In the data rows, 128 means zero.
Here are some points:
[ 61 135 134 176 112 101 117  69 131 140 124 151  93 146]
[ 97  97 135 169 115 103 137 132 183 119 157 134  97 102]
[ 88 116 181 166 112 126 105  62 145 143 184 111 169 230]
[113  88 127 133 109 121  98 161 104 127 131 122 148 154]
[ 90 101 110 142  93 134 119 148 139 138 143 189 186 195]
[147 139 109 111 111 134 146 153 121 143 115 162 151 114]
[166 134 106 103 160 124 115 197 119 124 137 137 138  74]
[142 141 129 128 138 125 117 123 119 111 117  84  85 117]
[191 108 105  90 152 144 150 158 122 124 149 111 173  55]
[173 151 178  89 125 130 161  84 151 114 133 118 130 170]
[237 153 108  21 150 189 145 244 126  88 136 112 153   0]
[135 105 109 111 137 114 145 163 137 129  88 155 123  97]
[ 72 148 170 153  93 111 128  91 131 155 125 140 109 114]
[ 71 103 140 178  98  90 106 109 125 150 132 133  91 180]
[104  98 173 162 116 105  88 114 136 147 124 153 112 175]
[117 111 123 140  91  46 195 109 107 116 141  90 107 115]
[ 85 119 159 163 156 159  88  80 140 124 123 111 130 133]
[198 166 135  64 129 145 149 187 128  98 111 113 116  31]
[187 144  71 100 130  88 141 179 100 150 137 147 132 118]
[255 166  69  48 162 181 161 177 100 127 146  70 161   0]
[ 67 112 138 183  90 125  49 143 114 135 115 144  99 165]
[ 91 130 130 178 100 104 147  94 132 119 124 102  85 135]
[106 109 115 150  89  95 149 104 102 136 164 129 140 169]
[195 144 108  91 174 110 191 143 136 101 133 109 115  67]
[130 140 122 121 126 113 150 155 116 119 130 166 154 110]
[171 131 115  81  89 157 191 136 147 150 182 117 140  84]
[ 91 135 121 158  84 108 123 113 112 150 146 151 115 159]
[ 98 125 144 141 118 106  97 150 147 156 162 165 144 205]
[134 169  86 126 127 107 147 136  97 135 116 138  96  70]
[158 122 129  82 104 113 177 165 116 117 125 139 130  95]
[255 167  39   0 142 154 238 229 101 126 120 101 148   0]
[148 115 131 131 129 143 112 101 145 155 134 148 155 162]
[233 140  31  77 168 146 170 186  80 120 151  42 109   0]
[220 188  78  64 174 131 201 139  70 129 158  70 117   0]
[ 48 100 203 185  77 179  55  57 135 141  94 136 131 152]
[  4  74 200 221  98 127  58  97 168 115 128 135 124 207]
[226 167 106  78 141 188 116 175  85 131 159 117 114  12]
[ 57 125 151 175  92 105 123 116 143 119 117 137  85 138]
[224 142  85  46 146 100 185 216 104 132  77 137 129  25]
[ 99 131 150 168 182 122 115  76 104 107 148  60 122 111]
[ 88 104 166 156 115 150  37 106 128 150 119 133 135 197]
[ 79 169 194 153  79 146 121  44 122 132 146 179 157 196]
[165 147 112 100 145 151 104 184 132 132 152 139 132  77]
[ 69 113 182 173 146  98  87  85 149 124 141 154 117 205]
[104 123 106 158 128 128 140  87 118 136  74 139 134 159]
[113 135 152 142 141 141  86 101 156 134 153 139 118 156]
[141 124 135 123 121 167 172  77 162 123 138  91 168 121]
[  0 100 204 234  68  81  69  66 186 144 133 183  97 255]
[235 161  94  33 152 153 165 204 114 129 122 141 166  33]
[120 166  62 125 132 162 141 168  99 127  84 141  95  76]
[156 126 103  94 151 148 115 146 104 135 112 109 153 117]
[167 132 107 108 156 166 120 136 120 119 170 102 162 156]
[123 101 121 123 114 171 102 148 156 133 121 174 163 136]
[161 137  92 111 138 208 140 136 127 110 158  92 169  76]
[  0  91 221 255 108  98  17   6 181 134 184  51  45 242]
[ 45  94 174 200  97 124  47 103 151 146  76 200 133 252]
[ 99 160 179 134  93 135 133  72 124 131 140 179 162 176]
[168 112 120 108 166 112 168  98 131 121 126  83 152 124]
[166 118 122  70  97 138 209 192 155 123 107 188 164  45]
[ 49 145 185 174 127 122 129  76 136  99  81 119 121 160]
[253 197  97  45 187 182 142 161  96 149 129  70 123   0]
[141 168 119 110 144 143 162 122 128 108 139  87 125 109]
[133  91 132 143 154 132 117 106 138 126 131 130 124 127]
[ 96 108 131 167 128 126 123  94 143 114 167 116 127 143]
[124 138 130 125 129 145 119 113 129 134 154 127 175 142]
[201 106  78  73 132  91 160 193 138 136  97 153 109  59]
[207  93  83  63  91 177 157 192 104 118 116  27 124   0]
[ 82 118 152 155 105 127 132  80 152 131 128  98 122 159]
[134 109 133 120  97 178  91 164 162 141 170 115 147  81]
[ 60 128 162 169 122 140  66 107 163 150 120 155 125 183]
[ 39 113 172 174  96 107 117  56 159 136  65 203 125 255]
[104 129 130 124  75 112 180 147 125 126 125 201 119 112]
[117 126 180 139 134 136  61  69 105 166 135 140 104 168]
[ 59 116 136 170 101 123 136 119 155 117 121 139 122 133]
[112 136 133 107  77 149 182 137 118 125 118 132 127 107]
[110 103 168 150 109 125 105  62 153 156 165 102 114 209]
[102 127 153 149 122 161  85  88 130 137 135 107 114 173]
[181 155  97  68 131 155 174 192 118 108 166 115 135  71]
[202 136  86  62 162 127 211 146 122 136 108 103 168  45]
[ 25 101 172 179  96  94 113 107 152 148 105 216 144 212]
[112 113 143 135 110 124 123  95 135 154 117 170 155 170]
[141  63 150 137 153  63 107  85 122 177 138 138 110 211]
[125 123 177 126 161  97 110 107 139 133 142 145 129 173]
[113 136 147 124 132 120 112 104 115 139 106 132 136 161]
[124 122 155 133 124 129 150  94 151 131 146 106 122 129]
[142 155  89 105 151 105 207 150 111  94  86 115  99  54]
[220 141 114  77 185 133 137 143 109 123 150  89 125  61]
[126 100 137 115 138  79 147 153 121 108  85 152 134 138]
[ 85 107 161 173 131  84 110  74 125 123 109 140 128 189]
[170 119 100  93 158 113 123 176 136 120  65 144 124 130]
[188 157  91  77 161 170 140 178 108 130 136 184 166  64]
[ 67  91 150 175 123 117  85 103 113 121 104 146 129 209]
[106 152 117 160 124  86 155 137 125 110 114 130  91 108]
[ 50 123 137 178 168 150  58 163 137 108 103 146 155 171]
[  1 151 183 199  96  86  89 125 135 123 103 184 118 222]
[ 62  98 148 167 111 147  63 126 131 147  96 166 133 155]
[106 114 174 170 129 134  56  62 148 127 200  25  54  99]
[ 74 136 202 189 131  94  71   1 132 168 151 108  82 217]
[140 106 125 134 149 130  57 105 118 181 168 126 119 134]
[ 31 101 179 214  95  60  85  49 141 132 123 109  91 228]
[170 135  84  95 175 160 126 172 133 110 110 122 154 149]
[ 76 123 148 127  91 120 133 170 154 114 128 195 151 153]
[ 63 102 184 188 100 127  87  33 166 153 183  56 100 208]
[181 169 134  90 114 187 145 120 123 140 130 114 135  28]
[126 108 114 141 113 139 152 128 146  95 112  77 123  97]
[ 90 118 180 170 140 122 108  65 162 129 126 110 126 219]
[224 156  94  63 140 151 178 163 117 115 142  75 101   4]
[169 130  84  93 130  96 206 139 137 148 112 150 116  77]
[168 142 122  92 148 182 137 141 119 117 119 127 159  62]
[169 181  42  90 135 175 157 199  98 130  83 152 107  25]
[  8 107 191 194  46 102  47 125 142 171 148 186 100 198]
[ 89 113 161 156  84  93  94 111 135 146 140 115  84 162]
[168 136 140 104 155 148 137 117 101 113 130  96 126  84]
[161 145 120 123 145 151 103 142 142 139 144 135 102  59]
[ 69  95 133 179  95 120 145  81 149  97 115  89 114 149]
[135 141 133 104 130 123 132 112 107 139 103 131 137 134]
[188 130  96  96 172 132 170 113 103 120 101  60 144  61]
[107 101 133 132 131 145  89 163 126 124 132 131 161 162]
[ 22 126 114 198 125 131 105 150 149  94 152 200 147 243]
Then 12 other points, each followed by its number:
[ 44  85 176 192  87  81  77  76 147 138 126 116  96 197] 0
[110 102 186 139 110 164  74 102 135 124 136 131 112 143] 1
[ 73 102 154 178 104 179  50  92 153 143 101 166 156 196] 2
[206 131 102  65 144 204 145 179 119 125  78 144 175  99] 3
[187 155 150 100 168 136 131  61 110 168 143  84 119  84] 4
[191 108 103  90 179 141 154 149 138  98 100  72 122 120] 5
[107 118 148 127  77 157 155 129 134  96 178 120 171 123] 6
[121 114 180 110  96 118 125  93 132 167 136 146 139 107] 7
[167 107 118  92 131 164  76 162 135 165 173 148 142 160] 8
[ 54 126 169 143  47 127  71 162 178 172 123 247 128 188] 9
[182 132 126  92 175 121 116 150 157 120 117 113 115 119] 10
[126 129 101 141 121  56 153 173 116 122 122 173 121 137] 11
Which two of these numbered points are nearest to each point below, ignoring the direction in which the first points spread most? Their numbers follow each, nearest first.
[163 160 164 100 137 198  56 151 105 120 148  96 122  38] > 1 2
[ 93 115 147 122  92 136  80 178 176 167 131 233 148 166] > 9 8
[169 137 116  75 135 141 164 134 136 138  84 178 158 179] > 3 10
[160 131 118  84 117 136 169 125 138 134  89 165 144 160] > 3 10
[149 120 122 110 133  97 156 152 137 115 124  94  74  62] > 0 10
[115 107 113 151 115  89 141 127 122 118 119 111 100 106] > 0 11
[112 126 164 134  76 167 125  85 139 122 174 145 158 178] > 6 1
[ 90 111 141 148 101  72 152 150 137 121 126 165 126 190] > 11 0
[118 113 136 137  89 191  80 130 139 135 104 145 156 118] > 2 1
[183 125 177  73 137 138 130 101 124 163 133 138 159  71] > 7 1
[217 159  82  69 161 183 181 144 121 111 140 146 181 131] > 3 2
[144 116 123 123 174  94 164  85 112 109 118  78 132 180] > 5 10
[139 124 165 125 176 127  73 105 153 143 134 147 138 171] > 10 8
[247 154  44  60 183 174 143 202 118 138 120 150 158  21] > 2 3
[ 97 126  97 152 117 110 137 123 102 120 135  91  99  95] > 0 11
[ 43 126 155 204  91 103 135  72 140 126 124 112  87 174] > 0 7
[213 131 115  57 139 196 141 166 111 113 136  93 113   5] > 1 0
[226 133 106  42 140 167 173 189 120 101 117 123 157 125] > 3 5
[152 147 158 111 138 193  50 151 115 123 146  95 124  62] > 1 2
[218 124 133  48 134 123 172 136 130 154 135 124 154  34] > 7 0
[137 118 111 119 101 158  94 179 126 151  95 141 147 104] > 2 3
[ 74 102 222 156 104 110  74  50 143 156 121 163 132 179] > 7 1
[140 122 132 123 154 131 136 102 160 112 119  57 124 141] > 5 10
[ 97 114 154 169 153 119  62 123 173 121 127 148 134 198] > 10 5
[182 170 134  83 119 145 175 124 126 134 153 120 141  62] > 7 6
[  0 106 138 242  88  78  56 117 122 121  73 217  92 255] > 11 0
[ 86 131 190 157 127 193  17 107 124 127 148 111 123 117] > 1 2
[176 144 141  89 156 147 175  66 113 125 158  42 125  52] > 4 0
[109  90 166 126 108 145  56 127 145 166 168 164 149 231] > 8 3
[106 181 156 149  74 138 127 113 156 135 184 141 150 169] > 6 7
[221 149 126  68 160 145 184  94 122 124 165  23 116  29] > 4 0
[161 119 120  79 113 209 167 138 168 130 122 168 179 130] > 3 2
[ 80 142 127 143  90 162 134 163 170 139 103 212 149  91] > 9 2
[172 139  80 102 125 161 141 166 142 106 114 170 148 147] > 3 2
[237 179 101  70 137 194 150 143 108 114 129  83 117   3] > 1 4
[102 130 143 163 156 136  81  27 124 158 132  90 132 224] > 4 5
[210 160 108  74 133 201 108 168  89 137 154 130 126  25] > 1 2
[197 107 116  74 134 160  89 170 129 156 180 144 152 141] > 8 1
[204 168 139  45 130 157 145 154  88 150 121 146 133   7] > 7 1
[ 14 143 214 198  40 135  75  57 126 160 141 181 129 197] > 7 1
[134 115 122 142 136 103 148 119 120 116 139  87 129  76] > 0 7
[139 110 101 103 164 164 140 159 161 133 112 198 204 148] > 3 2
[137  94 161 137 140 100  78 121 146 148 111 131  84 175] > 10 0
[ 69 114 125 183 104 102 117 100 108 129 133  90  89 144] > 0 5
[ 84 105 145 167 166  88  91 103 165 144 124 167 134 190] > 10 5
[225 134 105  63 128 214 137 172  89 156 181 103 151   0] > 1 7
[ 17 123 150 218  86  98 124  63 132 120 129 110  75 142] > 0 7
[ 92 116 113 113  90 106 205 188 122 103  87 190 152 129] > 11 9
[124 113 114 118 108  70 173 163 126 111 129 157 126 147] > 11 0
[ 82 174 156 165  66 131 121  95 160 143 188 141 151 193] > 6 7
[121 133 208 136 129 157  61  80 142 136 162 146 158 167] > 1 7
[110 128 172 147 104 148 115  52 164 142 184  42 110 147] > 4 0
[188 105 117  85 131 155  90 147 135 155 173 138 139 157] > 8 10
[136 136 136 134 121 101 118 126 118 128 132 107  95 104] > 0 10
[153  95 129 103 118 152  78 144 129 168 171 147 146 176] > 8 2
[203 157 102  39 130 142 187 233 152 114 121 171 168  44] > 9 11
[186 112 149  89 130 184  89 135 157 140 181 136 175 181] > 8 3
[ 40 127 188 182 108 131 105  75 148 110 159 143 152 234] > 6 1
[255 173  71  13 251 156 125 237 107  96 138  77 133   0] > 10 5
[  0 109 165 232 101  77 114  34 135 119 139 107  71 199] > 0 5
[154  98 110 108 141 147  86 172 110 120  61 128 139 157] > 3 2
[160 186 152  77  88 139 217 101 102 133 113 118 150  68] > 7 6
[ 69  83 168 190 135  81 126  24 138 131 130  81 149 242] > 5 0
[100 121 177 122  99 121 129 136 116 130 131 159 130 112] > 7 1
[189 116 113 103 183  97 181  89 127 118 134  76 162 135] > 5 10
[183 132  86  77 132 185 137 196 112 110 123 124 161  42] > 2 1
[ 55  95 161 170 111 134  53 128 129 149  80 170 118 169] > 2 1
[136 120 196 131 136 135  55  60 123 160 134  86 128 171] > 4 1
[205 108 111  84 128 134 114 162 132 150 181 161 134  98] > 8 1
[ 24 104 181 227  87  63  78  67 129 134 123 124  94 219] > 0 11
[ 85  89  95 149 120  81 121 151  94 160  92 170 145 159] > 11 0
[ 65  91 162 188 129  89  52 118 159 145  98 151 100 231] > 10 0
[181 147 158  86 155 122 115 105  88 134 106  86 116  91] > 4 0
[178 125 114 112  85 119 149 136 102 133 142  73 110  66] > 0 7
[108 138 108 141 124  75 104 148 120 171 130 168 115 203] > 11 10
[ 46  88 139 174 127 143 102 109 162 126 104 218 196 232] > 3 2
[  0 101 193 252  65  63  82  41 155 141 149 139  83 251] > 0 11
[ 10 116 206 187 117 109 105  92 148 104  99 173 144 255] > 3 10
[200 174  78  89 152 167 186 133 134 118 125 146 157 137] > 3 10
[127 125 127 118 179 104 107 182 141 109 120 137 142 159] > 10 5
[ 54  95 162 200 134  83  95  54 142 123 136 103 114 255] > 5 0
[128 135 103 112  84  94 189 169 143 157  89 176 115 115] > 11 0
[131 129 105 123 130 116 167 165 108 101 105  97  95  40] > 0 11
[193 159 118  73 130 120 176 181 105  93 110  81 110   5] > 0 1
[ 51 102 179 181  98  68 104  87 116 129 122 122 106 205] > 0 11
[ 80 159 187 155 113 147  68  96 112 130 120 111 127 116] > 1 0
[ 69 106 128 164  65 110 159 141 139 113 142 149 157 147] > 6 11
[ 93 175  92 120 117 121 188 206 126  98  97 178 137  81] > 11 9
[139 117  96 104 162 156 146 164 151 128 112 204 210 139] > 3 2
[142 141  76 106 119 158 155 182 108 130 119 164 163  61] > 2 11
[199 133  99  74 157 134 181 154 113 109 134  59 119  13] > 0 5
[  0  98 174 229  83 118  19 112 159 137 134 179 124 255] > 2 8
[ 30 109 187 197  74 150 136  52 150 116 152  91 139 141] > 6 0
[ 67 155 160 162  77 170 120 101 156 141 174 180 147 172] > 6 7
[ 93 127 148 150 100 168 157  94 138 107 158  69 146  70] > 6 0
[112 114 203 151 123 152  49  92 145 147 173 136 152 167] > 1 8
[160 133 183 116 140 161  79 107 134 140 168 128 157 119] > 1 7
[180 109 104  84 124 124 158 137 113 157 120  78 110  90] > 0 5
[ 33 128 195 204  98  98 119   7 137 157 151 107 119 234] > 4 0
[156 115 109 107 142 141 165 138 105  92 120  79 161 127] > 5 0
[108 118 119 121 131 126  99 184 133 141 136 230 162 163] > 9 8
[ 78 115 135 178 126 189  48 120 136 125 137 149 143 235] > 2 3
[127 136 123 119 133  88 130 148 136 144 127 199 140 172] > 11 10
[129 142  67 146 112 110 160 168  96 114 140  82  86  43] > 0 11
[231 171 101  64 188 132 160 158 103 117  91 125 156  42] > 10 5
[225 127 108  65 163 140 161 165 148 125 140 137 114  58] > 10 1
[189 123  99  82 155 142 152 165 106  98 132  84 155 120] > 5 10
[167 143 150  88 136 194  88 115 113 161 122  74 118  98] > 1 4
[167 134  94 104 150 208  98 158 113 126 137 109 146 132] > 2 8
[ 83 154 125 160 103 138 115 117 113 167 150 189 133  65] > 7 0
[131 144 186 119 112 128  92  91 106 172 119 150 110 127] > 7 1
[159 123 179  96 117 172  92  92 101 140 144  90 157 152] > 1 4
[215 185  98  57 168 166 224 144 110  92 178  78 161   0] > 6 4
[ 74 154 128 159 109 116 122 105 111 165 144 191 131  78] > 7 0
[201 111 127  82 145 184 112 148 152 132 178 128 187 163] > 8 3
[111 130 206 150 125 163  62  86 148 148 167 147 156 162] > 1 7
[ 79  65 146 171 107  87  61  96 143 171 153 180 145 255] > 8 10
[118 128  95 161 137 106 107 130 107 124 154  76  84 114] > 0 10
[ 93 123 135 146 124 124 135 114 154 130 119 112 105 100] > 0 1
[185 167 169  68 151 167 133 125 110 115 116 103 140  76] > 1 7
[237 106 104  60 153 181 130 158 152 119 180 111 185 124] > 8 10
[128 137 141 111 109  93 193 117 133 132 133 139 145  96] > 7 0
[ 41 141 176 166  78 145 169  72 111 118 129 125 157 123] > 6 7
[183 149 104  62 173 173 138 176 100 132 138 104 154   0] > 1 7
[202 153 132  51 148 177 180 176 164  95 139 142 178 103] > 3 6
[  0  95 201 255  61 120  45  18 154 131  86 205 108 255] > 2 1
[131 121 119 112 138  72 138 143 140 136 124 193 142 180] > 11 10
[  0 136 186 192  56 110  90 116 151 146 108 190 142 204] > 9 7
[ 75 101 163 190  54  97 112  86 117 138 133 111 113 176] > 0 7
[ 58  98 179 176  79  76  93 102 127 140 146 133 111 206] > 0 7
[136 103 131 136 171  88 147  80 127 133 125  85 145 158] > 5 10
[255 123  96  27 170 188 140 176 150 118 183 110 185  88] > 8 10
[238 123  89  47 176 140 179 163 101  96 149  54 132  51] > 5 0
[168 107 145 115 154 108  98 135 141 139 102 134  76 125] > 10 0
[103 109 141 178 114  95  83 102 131 164 144 126  75 128] > 0 1
[109 108 132 139  53 156 127 132 155 155 111 192 114 139] > 9 2
[ 88 107 157 164 104 136  80 126 146 144  83 188 134 199] > 3 2
[ 53 156 109 182 132 111 117 121  99 132  93 182 109 177] > 11 0
[ 53 131 174 180 128 131 110  68 155 111 131 112 129 230] > 5 10
[177 109 102  96 195 137 102 151 110  97 105  74 158 123] > 5 10
[ 70 107 129 215 183  79  70  57 169 134 110  61  45 218] > 5 10
[136 137  76  83 109 123 214 210 127 100  92 187 155  93] > 11 9
[153 149 114  91 181 115 145 159 145 114 150 112 129 126] > 10 5
[197 173 119  87 136 147 113 130 119 159 195  86 128  81] > 4 1
[189 140 139  94 123 153 137 110 146 144 189  30 109  72] > 4 0
[164 117 100 122 161 109  76 169 104 124 114 133 123 140] > 10 0
[195 121 124 101 198 121 103 122 133 119 179 103 105 124] > 10 5
[  0  89 202 233  70 116  93  36 199 126 153 169 128 255] > 6 7
[112 158 152 111  97 153 199 117 107 107 146 103 155  37] > 6 7
[117  99 149 102  67 134 174 158 171 137 102 198 159 106] > 9 7
[167 114  62  94 103 169 140 214  71 131 130 179 158  68] > 2 9
[206 143 107  70 195 159 143 175 143 107 134 119 166  81] > 10 5
[ 48 138 207 152  31 131  93 109  94 154 131 186 160 156] > 7 6
[136 160 130 105  97 180 144 150 144 142 175 174 151 107] > 6 7
[ 49 129 184 204  93 166  59  36 145 133 129 140 109 188] > 1 2
[ 59  91 130 188 125 165  55  96 153 136 138 133 126 174] > 2 1
[122 133 129 133 141 116 106 162 138 113 112 145  81 161] > 10 0
[124 141 177 112  78 169 127 137 147 148 146 162 155  74] > 7 1
[138 136 139  97 130 147 115 175 125 133 119 149 153 141] > 3 2
[143  91 155 119 123 177  93 107 170 131 174 137 180 229] > 8 3
[  0  95 161 222  47  58 117  72 161 172  75 203 101 255] > 11 0
[111 131 143 148 123 169 107  80 133 145 140 113 113 133] > 1 0
[ 84 151  87 178 111 102 133 133  99 117 143  75  77 105] > 0 11
[154  85  92 109  83 149 136 178 120 133 110  63 124  26] > 0 1
[136 130 165 126 162 121 138  94 157 135 147 128 125 164] > 10 5
[157 120 117 125 122 138 127  94 152 129  98 106 108 190] > 5 10
[131 107  81 126 119  88 126 168  89 153 115 160 139 111] > 11 0
[ 79 136 136 156  95 135 126 151 156 138 134 185 120 103] > 9 7
[180 139 104  75 133 122 175 168  90 121 118 113  99  24] > 0 7
[137 118 131 104 144 137 151 114 117 101 113 113 131 135] > 5 0
[ 79 147 164 147  75 133  86 149 121 146 133 175 118 140] > 9 1
[192 180 138  85 140 204 131 127 108 131 146 107 140   0] > 1 7
[152 155 126 140 149 179  80 123 141 131 154 114 125  85] > 1 2
[ 96 135 156 176 133 165  79  76 143 116 158  88 102 150] > 1 0
[ 88 116 146 151 159  85 138  83 137 113  96 127 120 199] > 5 10
[107 140 126 121 148 157 108 157 139 113 141 166 144 190] > 3 8
[120  92 123 110 127 161 131 140 157 134 140 153 220 164] > 3 2
[144 123 181 109 134 152 101  89 120 122 129  90 164 150] > 1 4
[153  98 119  96 140 157 133 145 152 133 130 142 216 142] > 3 2
[224 132  48  46 154 127 197 203 107 115  67 164 142  27] > 11 3
[ 99 142 133 141  94 128 133 166 143 135 125 174 124  86] > 9 0
[  4 114 163 219 104 133  57 123 169 117 133 181 111 238] > 2 10
[ 72 107 128 143 138  79 136 141 142 123  68 173 106 166] > 11 0
[171 150 118  76 166 162 127 167  94 142 132 105 143  39] > 1 0
[  0  58 190 224  73 134   0  88 131 164 131 172 125 247] > 2 1
[165 130 131 100 119  81 153 112 106 183 138 124 106  45] > 7 0
[ 45  81 138 206 128  87  86  95 139 139 125 116  92 192] > 0 5
[202 116  94  80 159 157 116 177 162 153 130 149 143 145] > 8 10
[ 88  92 156 154  90  89 155  74 163 174 154 175 146 225] > 7 11
[161 106 122 102 138 109 140 159 132 118 130  69 129  87] > 0 5
[116 131 154 111 115 164 113 140 155 123 184 162 177 133] > 6 8
[ 57  89 157 190  69 106 113  63 108 137 155 117 100 177] > 0 7
[116 138 132 132  98 156 171 107 114 107 131 111 130 101] > 6 0
[162 141 108 106 127 136 170 155 148 132 129 111  90  58] > 0 10
[141 154 158  84  54 150 147 160  78 141 138 164 167  53] > 7 6
[255 140  61  31 224 147 146 218 105  92 113  48 158  39] > 5 10
[191 128  80  83 136 108 160 173 113 109 124  86 108  79] > 0 5
[255 134  39  24 186 166 127 247  82 134 120 141 149  28] > 8 2
[ 70  94 150 164 108 140  66 125 147 137  67 169 136 172] > 2 3
[104 141 114 133 110  88 202 143 137 123  95 178 123  73] > 11 0
[ 97 130 143 167  99  87 150  65 121 131 111  94 110 159] > 0 5
[ 98 134  89 154  94 116 138 143  89 126  79 189 117 121] > 11 0
[ 83 141 192 165  88 182  78  82 138 140 153 143 143 109] > 1 7
[ 46 144 156 193 133 102 116  36 100 144 143 116 110 186] > 4 0
[  2 116 212 203 112 102 122  34 149  95  87 148 126 255] > 5 0
[180 128 113  84 137 142  96 183 122 142 128 140 147 111] > 8 10
[111  97 132 164 163 145  60 111 117 121 154  96 145 214] > 5 10
[ 31 142 154 200  98 113  85  80 123 168 151 183 122 123] > 7 0
[148 122 139 128 156 133 131  95 148 128 131  94 128 167] > 5 10
[112 107 132 148 107  91 117 124 121 139 135 136  94 151] > 0 11
[191 150 130  40  85 168 183 185 111 129 125 117 115   4] > 7 1
[255 162  22  49 139 138 204 228  87 113 100 137 121   0] > 11 0
[111  73 118 130 167 122  55 159 140 125 128 175 150 252] > 8 3
[ 99 121  74 143 108  97 143 179  75 112 110 137 118 110] > 11 0
[245 201  85  47 110 165 202 184 132 132 177 112 165  27] > 6 7
[ 54  71 136 208 111  74  95  98 111 101 139  88 108 189] > 0 5
[167 151 119 124 132  79 192  69 130 152 152 104 131 112] > 4 0
[192 120 102  89 148 153 120 186 159 124 107 130 123 121] > 10 3
[151 142 114 152 150 114 143  82 132 144 157  88 103 118] > 4 0
[ 33 134 216 179  78 140  87  49 120 134 102 166 151 184] > 7 1
[126 107 119 140 170 162  73 122 112 119 145  99 150 192] > 5 10
[215 144  92  83 159 107 170 139  86 127 123  77 104  17] > 0 4
[101 100 105 171 117 123 103  97 112 125 146  68  96 141] > 0 5
[ 81 126 144 156 115 102  84 144 152 149 157 165 140 225] > 8 10
[199 146 137  68 125 166 175 155 166  93 152 128 163  89] > 6 1
[120 130 142 153 147 131  75  84 129 142 121 142  99 221] > 10 5
[192 131 121 114 164 113 152  84 117 119 126  49 111 107] > 4 5
[147 150  86 103 177 113 188 155 105 100  82 158 145 105] > 11 10
[ 13 118 162 195  74 150 123  88 157 114 110 142 120 198] > 6 0
[161 113 120  98 161 152 127 157 117 121  87 135 163  63] > 2 3
[100 142 127 138 111 142 132 121 140 143 111 177 138 174] > 3 2
[ 92 103 143 172 145  79 114  75 133 129 137  96 117 210] > 5 0
[217 108  77  37 161 105 138 216 131 159 116 187 153 162] > 8 11
[108  66 164 151 163  89  35 115 120 154 133 128 113 201] > 10 8
[ 76  98 141 189 117  89 103  69 130 137 112 108 101 188] > 0 5
[ 54  84 155 162 138  82 129 101 158 125  83 142 132 209] > 5 10
[171 118 135  99 166 150  73 175 125 121 143  91 116  57] > 1 10
[ 94 129  85 132 104 119 169 135 107 129  56 179 146 109] > 11 0
[ 92 107 162 142 160 138  70 119 150 114 137 159 177 255] > 3 8
[189 130  95  93 135  90 160 176 109 114 123  89 109  88] > 0 10
[247 138  65  55 177 149 163 163 106 127 106 132 138  50] > 10 5
[ 80 111 167 182  95 104 111  65 137 137 141 124 102 200] > 0 7
[143 115 138 127 121 191  81 135 150 153 181 127 145  75] > 1 2
[255 190  67  10 191 154 211 193 152 120 141  66 100   1] > 10 5
[ 84 119 155 151 128  78 130 109 108 122 119 117 120 156] > 0 11
[ 54 109 129 183 102  71 103  97 114 140 134 111  91 202] > 0 11
[ 31 118 191 223 112 112  80  14 124 134 133  78  91 207] > 4 0
[ 84 101 128 166 103 123 140  94 151 109 125  84 116 142] > 0 5
[ 75 131 172 156  69 147 134 100 196 130 155 167 131 156] > 6 7
[193 151 125  81 147 147 174 110 141 124 156  97 135  84] > 4 7
[122 130 139 150  92  85 153 116 133 125 152 127  96 122] > 0 11
[202 118 128  66 152 138 154 143 138 143 150 123 149  71] > 7 10
[124 108 131 150 145 145  86 102 116 120 163  92 163 214] > 5 8
[ 77 123 167 171 149 110  98  82 138 100 175  87 100 255] > 5 10
[ 98 162 182 143 161 112  71 105 186 143 152 165  84 131] > 10 1
[  0  72 209 255  73 117   0  32 156 172 141 182  90 255] > 1 2
[121 131 108 120 103 133 168 126  84 121 111 111 114  97] > 0 7
[160 136 118 102 131 108 169 142 131 126 130 112 106  94] > 0 10
[194 139 118  58 195 127 197 121 170 144 130 166 139 109] > 10 7
[189 151 131  97 173 127 155 122 131 114 170  69 140  85] > 4 10
[133 101 105 106 171 141 110 169 143 133 113 163 159 145] > 3 10
[106  98 149 135  61 116 137 116 108 168 161 141 106  93] > 7 0
[ 58 150 138 193 112 100 145  83 129 119  71 175 113 215] > 11 0
[125 111 153 137 102 175  79 121 146 162 188 136 151 102] > 1 8
[ 66 137 106 188 148  97 128 120 137 123 116 161 123 152] > 11 0
[ 82 146 179 175 144  98 110  65 115 133 136 124  89 147] > 4 0
